In the rows, zero is written as 128.
Named turns come first, each shown by rows before and after it. Which turns, in which order, take the first row of each pair that follows to the second? Write the first one first, as in the answered first pair.
Q:
[79, 130, 152, 145, 164, 148, 103, 123, 140, 155, 99, 163, 138, 139, 134, 125, 130, 183, 92, 129] |-> [141, 115, 154, 85, 180, 92, 116, 87, 134, 165, 111, 120, 114, 136, 125, 97, 120, 161, 108, 121]
[112, 138, 118, 133, 116, 136, 136, 154, 132, 133, 125, 126, 102, 124, 136, 97, 129, 117, 133, 127] |-> [115, 108, 115, 145, 144, 133, 128, 126, 116, 123, 114, 138, 110, 127, 143, 118, 143, 111, 124, 123]
[128, 125, 132, 172, 156, 135, 110, 140, 156, 103, 129, 135, 124, 127, 124, 137, 148, 120, 108, 125] |-> [160, 128, 134, 132, 151, 101, 126, 127, 159, 110, 145, 105, 104, 121, 111, 115, 133, 113, 126, 122]
D:
[126, 115, 131, 125, 127, 116, 139, 132, 118, 163, 115, 156, 138, 119, 127, 137, 136, 119, 133, 105] |-> [124, 128, 147, 117, 130, 123, 138, 122, 131, 173, 121, 147, 124, 119, 132, 128, 123, 150, 121, 114]
[98, 173, 132, 117, 125, 116, 125, 161, 159, 184, 124, 119, 111, 135, 114, 112, 106, 159, 107, 130] |-> [163, 133, 104, 102, 128, 75, 146, 134, 131, 152, 140, 85, 107, 133, 102, 115, 116, 97, 136, 120]
[136, 97, 113, 146, 159, 131, 130, 108, 115, 114, 133, 114, 125, 116, 124, 141, 142, 131, 118, 126] |-> [114, 108, 120, 156, 157, 144, 125, 123, 123, 126, 125, 130, 133, 115, 127, 140, 142, 142, 111, 127]
[170, 125, 135, 116, 134, 134, 128, 91, 123, 120, 123, 98, 116, 139, 122, 106, 109, 139, 90, 134] |-> [151, 95, 108, 149, 121, 134, 135, 119, 98, 102, 119, 135, 163, 132, 117, 132, 135, 97, 114, 109]
N:
[106, 116, 121, 114, 148, 127, 114, 86, 131, 155, 116, 111, 133, 145, 156, 146, 125, 154, 101, 123] |-> [119, 111, 119, 95, 141, 109, 123, 92, 131, 164, 121, 103, 138, 140, 150, 133, 126, 137, 122, 112]
[130, 148, 128, 113, 110, 122, 127, 145, 135, 148, 121, 134, 122, 120, 127, 116, 115, 134, 140, 120] |-> [157, 116, 116, 143, 120, 124, 124, 120, 126, 104, 130, 123, 119, 126, 131, 141, 132, 113, 137, 133]
[94, 158, 151, 116, 167, 149, 103, 98, 119, 147, 93, 144, 120, 127, 160, 113, 97, 196, 78, 159] |-> [160, 124, 133, 55, 162, 69, 136, 89, 92, 151, 110, 105, 129, 119, 136, 92, 100, 121, 141, 123]
[138, 123, 106, 138, 101, 121, 129, 134, 125, 110, 144, 125, 117, 116, 120, 128, 115, 96, 152, 121] |-> [106, 144, 117, 159, 102, 152, 116, 138, 129, 110, 139, 140, 118, 120, 131, 134, 116, 129, 125, 134]
H:
[127, 138, 129, 113, 120, 139, 140, 111, 146, 134, 134, 115, 93, 127, 116, 90, 130, 139, 123, 133] |-> [134, 109, 127, 109, 148, 123, 134, 93, 125, 141, 126, 124, 102, 128, 122, 103, 139, 123, 127, 122]
[112, 133, 140, 103, 122, 124, 128, 130, 128, 126, 128, 128, 131, 131, 135, 150, 124, 128, 153, 125] |-> [113, 128, 138, 104, 126, 126, 124, 129, 127, 129, 124, 132, 134, 128, 134, 151, 125, 126, 150, 124]
[124, 96, 131, 126, 140, 122, 107, 117, 101, 121, 121, 130, 132, 121, 130, 135, 139, 111, 136, 111] |-> [95, 123, 132, 147, 121, 156, 102, 138, 121, 115, 123, 143, 135, 120, 135, 136, 135, 142, 128, 127]
[126, 119, 110, 145, 125, 121, 133, 133, 128, 139, 129, 117, 138, 124, 102, 128, 133, 124, 134, 126] |-> [124, 117, 115, 154, 124, 122, 130, 135, 127, 140, 124, 120, 144, 124, 102, 130, 136, 129, 134, 128]
Pairs:
Each pair is 2 to 4 turns apart.
[149, 95, 135, 86, 168, 94, 120, 76, 119, 147, 149, 97, 99, 118, 133, 125, 142, 126, 104, 135] |-> [135, 99, 95, 102, 102, 95, 149, 149, 112, 128, 165, 119, 136, 111, 112, 130, 156, 69, 157, 116] : Q, Q, Q, D
[142, 130, 110, 157, 104, 141, 131, 135, 133, 87, 155, 122, 111, 137, 133, 148, 142, 127, 122, 148] |-> [103, 147, 108, 149, 93, 151, 131, 169, 136, 116, 143, 149, 135, 131, 125, 139, 134, 129, 132, 128] : N, N, D
[122, 80, 120, 142, 163, 116, 110, 97, 98, 137, 113, 145, 150, 126, 136, 155, 143, 113, 115, 107] |-> [148, 87, 123, 110, 166, 98, 115, 83, 104, 141, 118, 123, 134, 123, 128, 132, 129, 110, 119, 109] : D, D, N, D
[119, 108, 117, 169, 133, 136, 131, 116, 121, 83, 135, 98, 119, 128, 134, 146, 134, 112, 129, 145] |-> [109, 123, 147, 143, 168, 132, 115, 96, 127, 122, 121, 100, 106, 131, 143, 131, 120, 151, 109, 144] : D, Q, N, Q
[123, 154, 121, 135, 93, 140, 152, 168, 148, 107, 141, 129, 127, 131, 119, 108, 122, 123, 140, 136] |-> [141, 105, 126, 109, 147, 93, 144, 132, 116, 134, 115, 137, 145, 129, 115, 117, 133, 95, 145, 99] : D, H, D, Q
[146, 137, 137, 103, 113, 124, 138, 128, 144, 124, 143, 100, 107, 137, 118, 102, 114, 130, 140, 140] |-> [115, 101, 118, 160, 129, 141, 124, 129, 113, 105, 119, 147, 143, 139, 126, 143, 146, 114, 128, 127] : N, H, D
[106, 114, 111, 173, 123, 146, 126, 166, 82, 114, 127, 123, 136, 135, 153, 130, 122, 127, 138, 125] |-> [106, 110, 130, 158, 155, 137, 109, 138, 79, 140, 112, 126, 126, 143, 166, 128, 118, 149, 113, 119] : N, D, Q
[127, 154, 138, 127, 84, 144, 124, 156, 175, 118, 150, 127, 124, 117, 109, 134, 114, 140, 136, 128] |-> [143, 88, 146, 129, 163, 114, 102, 95, 130, 129, 123, 143, 136, 120, 122, 161, 141, 128, 115, 104] : Q, N, Q, N
[126, 155, 162, 93, 152, 113, 116, 109, 132, 177, 113, 112, 110, 138, 138, 95, 93, 174, 101, 127] |-> [129, 92, 123, 174, 162, 139, 104, 91, 97, 102, 111, 143, 137, 146, 146, 159, 143, 130, 96, 136] : D, D, Q, N
[131, 125, 130, 84, 131, 85, 121, 134, 108, 154, 127, 120, 137, 115, 118, 104, 109, 109, 150, 105] |-> [117, 94, 110, 148, 143, 116, 111, 123, 88, 107, 121, 148, 154, 120, 128, 153, 137, 98, 130, 113] : D, Q, N
[85, 181, 141, 160, 130, 211, 117, 147, 132, 120, 98, 141, 123, 142, 160, 113, 118, 187, 94, 160] |-> [68, 135, 143, 124, 174, 162, 115, 146, 96, 175, 62, 182, 167, 136, 151, 118, 124, 150, 123, 95] : Q, D, N
[136, 94, 104, 172, 134, 139, 121, 102, 112, 79, 135, 131, 127, 133, 130, 169, 154, 111, 121, 147] |-> [101, 170, 137, 104, 95, 138, 137, 157, 162, 151, 134, 123, 110, 123, 119, 101, 104, 162, 141, 142] : H, D, D, N
[111, 116, 127, 164, 138, 155, 123, 117, 119, 116, 109, 147, 132, 136, 129, 160, 142, 135, 114, 137] |-> [100, 150, 124, 150, 102, 169, 137, 143, 142, 121, 118, 139, 126, 128, 126, 137, 129, 153, 124, 144] : Q, Q
[121, 117, 99, 112, 81, 101, 143, 144, 122, 132, 130, 129, 167, 138, 116, 101, 144, 90, 163, 118] |-> [114, 87, 118, 153, 147, 120, 112, 85, 105, 121, 109, 144, 162, 148, 140, 136, 164, 121, 106, 136] : D, H, H, N
[133, 134, 143, 143, 159, 119, 106, 103, 117, 140, 123, 139, 110, 130, 125, 132, 128, 163, 97, 163] |-> [141, 108, 119, 117, 143, 77, 126, 132, 99, 149, 118, 151, 137, 119, 107, 128, 138, 106, 148, 123] : N, D
[147, 115, 141, 83, 160, 94, 125, 105, 127, 157, 123, 116, 117, 119, 131, 106, 112, 122, 127, 106] |-> [165, 112, 103, 127, 113, 107, 142, 129, 127, 94, 151, 113, 130, 120, 121, 127, 135, 82, 153, 122] : N, Q, D
[130, 148, 112, 162, 86, 161, 124, 128, 138, 104, 138, 127, 121, 153, 142, 121, 125, 115, 115, 162] |-> [170, 119, 111, 136, 112, 119, 125, 93, 122, 107, 143, 104, 116, 153, 141, 122, 125, 85, 125, 150] : D, H
[141, 120, 127, 86, 147, 93, 142, 133, 125, 173, 122, 138, 163, 127, 126, 114, 140, 69, 159, 101] |-> [125, 104, 125, 112, 161, 113, 135, 130, 117, 161, 109, 158, 177, 130, 130, 134, 153, 70, 147, 102] : Q, Q
[145, 108, 143, 99, 139, 88, 121, 127, 141, 146, 109, 137, 114, 119, 121, 108, 106, 142, 114, 118] |-> [152, 117, 138, 93, 121, 90, 134, 137, 147, 139, 125, 126, 109, 120, 115, 99, 103, 130, 123, 125] : D, D, H, D
[121, 102, 139, 106, 94, 97, 148, 168, 116, 140, 141, 118, 148, 95, 118, 114, 131, 89, 161, 104] |-> [118, 98, 150, 173, 125, 162, 114, 116, 125, 85, 143, 116, 114, 109, 145, 149, 148, 140, 92, 159] : H, N, Q, N
[94, 140, 112, 124, 99, 151, 144, 147, 140, 139, 124, 104, 123, 110, 120, 89, 102, 143, 129, 144] |-> [85, 120, 94, 156, 99, 157, 141, 153, 126, 118, 120, 124, 143, 113, 117, 113, 123, 117, 135, 137] : N, D
[188, 104, 146, 150, 146, 142, 132, 75, 139, 68, 161, 128, 89, 117, 143, 149, 153, 124, 96, 168] |-> [123, 105, 147, 189, 148, 174, 114, 108, 134, 88, 131, 185, 121, 114, 145, 170, 162, 145, 85, 152] : Q, N, Q
